Look-ups in named tables: a row name and a column name give one cell, copied from the table.

Table Bef
         Zesip  Rud  Kovam  Fak
Bolipof     47  216     93  213
Lenag      194   93    169  101
Val        177  124    158  118
Dotavu     168  117    160  123
Gazumi     109  181    120  167
Mili       125  156    128  151
Basur      174  117    159  111
Bep        207   90    174   83
Gopufug    131  150    136  153
Pivode     157  124    145  127
Rabed      176  113    159  108
Niv         52  230     87  221
Kisure     234   64    191   61

Rud of Pivode: 124
Rud of Lenag: 93
Rud of Niv: 230
Kovam of Rabed: 159
Zesip of Gopufug: 131
Zesip of Bep: 207
Rud of Bolipof: 216
Fak of Lenag: 101
Zesip of Niv: 52
Kovam of Kisure: 191
Kovam of Mili: 128

Zotap =
fields: Vero, Retig, Tukesa, Vupi, Zim, Luk, Nar, Muta
Lefog: [-12, 60, 14, 23, -96, -45, 6, -20]
Neb: [18, -79, -47, 18, -96, 57, 17, 35]
Mabob: [-14, -43, 8, 20, -33, -16, -16, 22]
Nifoze: [-24, -15, -55, 15, -17, 1, 6, 36]
Tad: [20, -7, -65, -50, 8, -6, 25, -32]
Kana: [-50, 22, -57, -56, -10, 45, -4, -29]
Fol: [35, -48, -46, -21, 51, -40, 74, 13]
Vemovus: [-45, 8, -63, -19, 44, 70, -53, 1]
Tabule: [67, 4, 5, -49, 10, 59, 10, -12]

Tad, Zim: 8
Kana, Nar: -4
Tad, Luk: -6
Tad, Retig: -7
Kana, Retig: 22
Neb, Retig: -79
Kana, Vupi: -56
Vemovus, Vero: -45
Lefog, Vero: -12
Nifoze, Tukesa: -55
Neb, Muta: 35
Tabule, Luk: 59
Neb, Luk: 57
Neb, Zim: -96
Tabule, Vupi: -49
Kana, Luk: 45
Mabob, Nar: -16
Row with the largest Zim: Fol

Magogop:
,Gafo,Nebez,Kapifo,Fal,Vegize
Pufu,116,71,200,70,157
Kuliton,169,144,173,108,90
Teg,165,98,160,91,110
Lud,220,132,165,36,97
Bib,155,112,108,124,58
Beso,182,120,94,107,234
Kuge,161,216,95,153,145
Madoz,179,117,110,156,159
Kom,141,172,120,88,143
Zulose,102,148,117,158,97
Nel,53,67,138,140,133
Sadot,157,110,161,177,155
Fuvona,61,77,164,163,111

Vegize of Madoz is 159
Gafo of Nel is 53
Nebez of Kom is 172
Vegize of Bib is 58
Nebez of Kuliton is 144
Fal of Lud is 36
Nebez of Beso is 120
Vegize of Lud is 97
Fal of Bib is 124
Kapifo of Beso is 94
Kapifo of Kom is 120
Fal of Kuge is 153
Vegize of Sadot is 155
Gafo of Fuvona is 61
Vegize of Teg is 110
Gafo of Kom is 141
Fal of Beso is 107
Gafo of Madoz is 179

Gir:
fields: Rotifav, Surad, Piri, Bodirit, Dol
Sez: [28.5, 34.3, 42.4, 43.5, 60.7]
Pem: [6.3, 31.8, 43.7, 50.8, 36.8]
Gav: [49.3, 62.5, 55.2, 29.3, 41.9]
Kifiga: [48.4, 30.3, 56.2, 63.4, 65.2]
Num: [27.4, 36.5, 48.7, 39.9, 48.4]
Lizod: [59.7, 50.5, 39.6, 51.8, 29.4]
Faz: [22.2, 41.6, 47.9, 34.5, 78.0]
Niza: [69.5, 51.7, 47.4, 50.3, 41.9]
Gesul: [55.9, 48.4, 38.2, 43.8, 40.5]
Zevek: [32.0, 16.3, 52.7, 39.0, 57.8]
Pugolib: [46.2, 34.1, 41.3, 51.1, 62.5]
Pep: [49.3, 28.1, 54.9, 60.8, 58.9]

Rotifav of Zevek: 32.0
Surad of Lizod: 50.5
Rotifav of Pep: 49.3
Bodirit of Pep: 60.8
Piri of Gesul: 38.2
Dol of Pep: 58.9
Dol of Pem: 36.8
Surad of Pugolib: 34.1

Table Ratetu
columns: Gisub, Vos, Nufuvep
Mamigu: [-52.02, -24.15, -45.01]
Rukosi: [-0.77, 56.93, -4.02]
Fipu: [-56.21, -47.39, -45.12]
Limas: [41.78, -20.46, 3.95]
Zafo: [52.03, 53.89, 53.33]
Kurop: [5.81, 32.73, 9.77]
Vome: [-25.71, -3.83, -38.79]
Nerokav: [23.03, -17.19, -45.67]
Devabob: [-43.57, 27.10, 38.87]

Fipu, Vos: -47.39
Devabob, Vos: 27.10
Zafo, Nufuvep: 53.33
Kurop, Gisub: 5.81
Devabob, Gisub: -43.57
Rukosi, Gisub: -0.77
Mamigu, Gisub: -52.02
Vome, Vos: -3.83
Mamigu, Nufuvep: -45.01
Devabob, Nufuvep: 38.87
Zafo, Vos: 53.89
Kurop, Nufuvep: 9.77
Nerokav, Nufuvep: -45.67
Rukosi, Vos: 56.93
Vome, Nufuvep: -38.79
Vome, Gisub: -25.71
Nerokav, Vos: -17.19
Row with the largest Vos: Rukosi

Garura =
,Luvenav,Revob,Nerid,Kuv
Naf,490,404,495,411
Katura,745,584,380,645
Konuko,489,546,645,493
Lil,524,563,510,613
Mesu,755,572,207,511
Miz,264,743,422,583
Fiz,813,554,492,507
Rabafam,433,413,481,326
Dig,394,400,597,593

What is the Luvenav of Lil in Garura?
524
What is the Revob of Naf in Garura?
404
What is the Nerid of Mesu in Garura?
207
What is the Luvenav of Miz in Garura?
264
What is the Revob of Lil in Garura?
563
What is the Luvenav of Mesu in Garura?
755
What is the Kuv of Naf in Garura?
411
What is the Nerid of Dig in Garura?
597
What is the Kuv of Mesu in Garura?
511
What is the Revob of Konuko in Garura?
546
What is the Luvenav of Naf in Garura?
490
What is the Nerid of Miz in Garura?
422
What is the Luvenav of Dig in Garura?
394
What is the Kuv of Fiz in Garura?
507
What is the Nerid of Katura in Garura?
380
What is the Revob of Katura in Garura?
584
What is the Kuv of Lil in Garura?
613
Which row has the largest Revob? Miz

Table Tal
cols = Koz, Geg, Nor
Sudavu: [57, 85, 245]
Dosoma: [142, 51, 180]
Gefu: [125, 48, 190]
Kinetos: [80, 43, 225]
Dokapip: [76, 47, 229]
Moruvi: [100, 41, 209]
Fetil: [59, 70, 244]
Nak: [85, 41, 221]
Fege: [66, 55, 238]
Tadapi: [62, 60, 242]
Seku: [92, 40, 215]
Gil: [71, 51, 233]
Kol: [57, 106, 244]
Teten: [111, 44, 200]

Nor of Teten: 200
Nor of Dosoma: 180
Geg of Dosoma: 51
Nor of Kinetos: 225
Koz of Tadapi: 62
Geg of Moruvi: 41
Geg of Dokapip: 47
Geg of Seku: 40
Geg of Fetil: 70
Geg of Gil: 51
Geg of Kol: 106
Koz of Gefu: 125
Koz of Dosoma: 142
Nor of Seku: 215
Geg of Gefu: 48
Nor of Tadapi: 242
Koz of Fege: 66
Nor of Fetil: 244
Nor of Gefu: 190
Koz of Dokapip: 76
Row with the largest Koz: Dosoma

Leb:
,Ger,Dusita,Varak,Ter,Vokanu,Bipibos,Tef,Devez
Lub,31,98,176,50,56,66,126,81
Kun,84,164,205,109,76,78,215,65
Lor,101,110,171,91,100,138,126,105
Ser,34,95,184,63,65,52,133,74
Voma,75,70,70,78,110,173,109,184
Luk,108,117,138,110,110,122,123,130
Zumama,92,58,71,100,142,182,106,187
Mivitod,121,109,109,113,108,145,56,130
Roze,133,142,145,128,122,143,129,118
Dok,116,132,160,105,113,140,128,122
Luf,68,185,183,112,71,64,248,89
Lidiz,96,60,64,99,150,187,95,207

What is the Bipibos of Lub in Leb?
66
What is the Vokanu of Voma in Leb?
110
What is the Vokanu of Mivitod in Leb?
108
What is the Vokanu of Zumama in Leb?
142
What is the Vokanu of Lub in Leb?
56
What is the Tef of Roze in Leb?
129
What is the Varak of Roze in Leb?
145
What is the Ter of Lor in Leb?
91
What is the Dusita of Luk in Leb?
117
What is the Tef of Lidiz in Leb?
95
What is the Devez of Luk in Leb?
130
What is the Devez of Kun in Leb?
65
What is the Bipibos of Zumama in Leb?
182
What is the Devez of Mivitod in Leb?
130

